One vector is turned by the same rotation once a step. Each row is the vector after some number of steps, and that number follows the row.
The counts run from 0 to 269.
[ -2  11 -16   4   1 -26   5   9 -11   9  14   4  13  -7   3   9  -3  -6
   0 -12   5  -8 -11  11   8  -2   3 -13   1  -6  -2  -8  11]  133
[ -2  -8  -2  -7   6 -11  12   2  -7  17   8  17   2  -2  19  -3  -7 -10
 -12  -3  -7   3 -11   8   9 -18  -7  -2   7  11  -3   8   8]  161
[-16  -2  -4  -2  -7  -6   7  -5   1 -11  -2  17 -11  -8   9 -14 -16  -7
 -12 -11   5 -12  -5   1  12   2 -10  -4   4 -19  13  -1   9]  112
[  1   2  -8 -11  -3 -27   4  10 -14 -13   6   2  12 -13   6  -8  -6   9
  -2  -4   1   2  -2   5  12   0  -2 -19  -2  -8   1 -10   7]  139
[-15  21 -14   6   1 -14  16  -1  -8  -5   3  -4  -1 -18   3   2  -7  -9
 -10  -7  -5  -5  -7   9  10 -11 -14   1   2   0  -2   5  14]  225
[  1  -3  -4  -3  -8 -17   6  -6   2   0   6  20  13  -5   1 -10  -8  -7
   6  -9  -1  -3 -16  18  11  -2   5   0   3 -19  -6  11   6]  15
[  3  -8  16 -11  -6 -15   9  -2  -3 -12  10  15   1  -5  12 -12 -11  -4
 -11  -3 -13   1   0   1  15  -1  -7  -3  10  -1  12   1  10]  152
[ -9  -3   0  -3  -3 -25  -1   8  -5   0   5  23  11   3   7  -9  -1   0
 -10  -8   1  -4 -16  14  13  -3   5 -10   6 -16   5   0  -1]  18
[ -1   2  -2  15  -9 -14  -2   3   2 -18  14   1  -3  -6  -1 -12  -2  -4
 -15  -7   6   8   4  20   8  -2   1 -14  -2   1   9 -11  16]  180
[ -6  -4  -6  -3  11 -23   6   8 -14   6  11   5  12  -2  11  -3   3  -3
 -17 -13  -9  -7  -9  -3   6   1 -13  -5   4  -9  14  -5  12]  254
[  5  -7 -10   6   2 -14   4  -9   0   2  12  15  -6 -13  12  -2  -9 -11
  -5  -6  10  15 -11  13  -1  -4   8 -15   0  -1 -12  -3  14]  170
[  1  -8  -2  -1   3  -7   3  -3  -2  -8  -7   9  -1   7  27  -9 -20  -3
  -1 -18  11  11  -5   2  11  -1  -6 -14   0 -10   1   8  13]  204
[-12   5   3   3  -2 -17   8  -2   1   6   6  11   5   0   4   4  -2  -9
 -22 -11   1 -22 -10  15  12  -4 -11  -1   5  -4  -1  13   7]  121
[ -6  -5  -7   2  -7 -18  12  -1   0  -4   0  15  10  -9   5  -6  -7  -9
   8   2   9  -9  -8  12  19  -6  15 -14   1 -12  -2  -5  15]  12
[ -3   6  -6   4  -1 -13  -2   7  -1  -2   7   9  -5  -7   7  -8  -9  -5
 -11 -12   2  18  -9  32   6  -8  -5 -15  -2  -5  -9  -2   5]  174
[ -3  -9 -11  -5  -9 -19  14  -3  -3  -7  -3  13  13 -11   4 -10  -8   0
   4   7   9  -8  -6   9  18  -9   7 -11   0  -7  -5   3  11]  11
[ -1  -9  -8 -16   4 -22  14   1  -7   3  14   1   4 -14   5  -2  -2  -8
 -14  -7  -8  -6   0  -7   3   2 -10 -15  -2   0  -1   2  21]  259
[ -5  -2   2  -2  13 -20   8   9 -14   4   9   2   6  -8  16  -3  -2   0
 -17 -13 -10  -2  -7  -3  12   6 -10  -6   3 -13   6  -6  17]  255
[ -7  -2   6   5   4 -24   6   0   1   2  11   9  16  12   1  -1   5 -12
  -8 -14  -6  -6 -11   3  12  10  -2 -12   4 -16   8   4  17]  249
[ -7   3  -5  10   8 -15   5 -11  -6 -14   4   8 -10  -3   7   0 -12   0
 -27  -9   4   5  -9   2  -3   2 -18  -7   5  -8  11   0   8]  216
[ 11   6 -14  -4  -3 -19   4   5 -14   4  10   2  11 -14   3  -3 -18  -3
   1 -13   0   4  -2  13  11   2  -5  -5   0 -21   0  -4   6]  136
[  3   8  -6  -5  -2 -12   2  -1  -6  -3   4  13   3   1  27  -6  -9 -12
   9 -17   7   9 -10  -5   8 -12  -5  -2   8  -1   1  19   9]  199
[ -4   1 -13  -4   6 -20  14 -16 -11 -13   0   2   2  -7   8  -6 -18  -3
   4  -7   2  11   1 -13   9  -7  -5  -9   3  -9   4  -1  13]  101
[  3  10   0   2  -5 -16   4   6  -9 -13   6  -3   6  -5  20 -13  -2  -1
 -10  -4   3   9   8  -3  21 -17  -7  -3   8   6   9  12  15]  191
[  7  15   1   3  -9  -9  -1   4  -4 -12   6   6  -3  -2  17   0 -12  -5
 -12 -18  10   2  -8  14   4   2 -15  -5   5  -4   1  18   6]  83
[ 10  -2  -6  -3  -8 -20   5   4  -9 -13  13   7   6 -13   1  -9 -12  -6
   7  -3   2   2   0   3   9   8   4 -16  -3 -16  13 -14  15]  141
[  8   4 -13  -2   2  -7   5   3  -9   2   0  11   6   1  26 -10 -12 -13
   7  -7   9   9 -10  -2   8 -12  -5  -3   5  -6   4  18  10]  200
[  5  -6   2  -5  -1 -14   6   8 -10  -3  15   1  -5 -21  19  -1  -6  -1
 -10 -13  -2   0   3   0   9   5  -6  -9  -3   7   0  -6  23]  36
[ -7   8   6   1   0 -18   7  -2  -2   6   5  11   2  -4   9   7  -4  -3
 -26  -5   2 -13  -9  15  16  -7 -10  -2   7 -10  -6  13   5]  122
[  2   8   4   4   3 -18   6  -3  -3   7   5  10   1  -6  10   8 -10  -4
 -27   1   7 -12  -5  11  17  -5  -7  -1  13 -14  -2   8   4]  123
[ -2  -5 -10  -9 -16 -18   7  -7  -3  -4   4  16   6 -10   3  -7 -21  -1
  -1  -8  11 -15   4   5  18 -11   6  -2   5  -7   1   1   5]  9
[ -4  -3  -2   0 -11 -19   4  -7   5  -5   5  24  10  -7   3  -6  -6  -6
   7 -16   2  -6 -15  13  13   1  12  -2   2 -14  -5   3  10]  14
[  9  -4  -7  -9 -11  -7  10   8 -10  -6   6   9   0  -8  14  -7 -21  -5
   1  -5  -3   4  -8  24   7  -5 -12  -5  -1  12   0   2   4]  45
[ 12  -7  -1  -5  -6 -12   7   2  -7   0  17   1  -5 -21  16  -2 -10 -10
  -8  -9  -5   3   5   2   8   3  -5  -9  -1   2  -3  -5  25]  37
[  0 -16  -4   3   5 -13   2  -3  -9   8  11  19 -10  -8  24  -3 -16   0
 -14 -17   4  -1  -5   7   9 -10   0  -1   5   9   0  -6  10]  164
[  6  -6  -9  -5 -14 -19   5   3  -4 -15  14   7   8 -12  -5 -12  -9  -9
   8 -12  -2  -3  -4   4   4  10   1  -9  -5 -10  13  -6  15]  142
[  5   1  -9  -2  -2 -29   3  -9  -5   1  18   6  13 -13   0  10  -5   0
  -8 -14   8  -7  -2   3   6  -1   2  -6   5  -7 -14   7  15]  130
[  2  16 -10   9   3 -18   7  -8 -14  -9  10   5   7   5   9   9 -15 -11
   2 -18   2   5  -9  -5   1  -7  -8   2  12   0  10   1   6]  95
[ -9   1  -6  11   4 -13   0  -9   2  -3  14  10  -4 -14   9 -12   5 -13
  -5 -20  -2  13  -9  -3   5 -14   4   1   3  -4  -3   5  19]  66
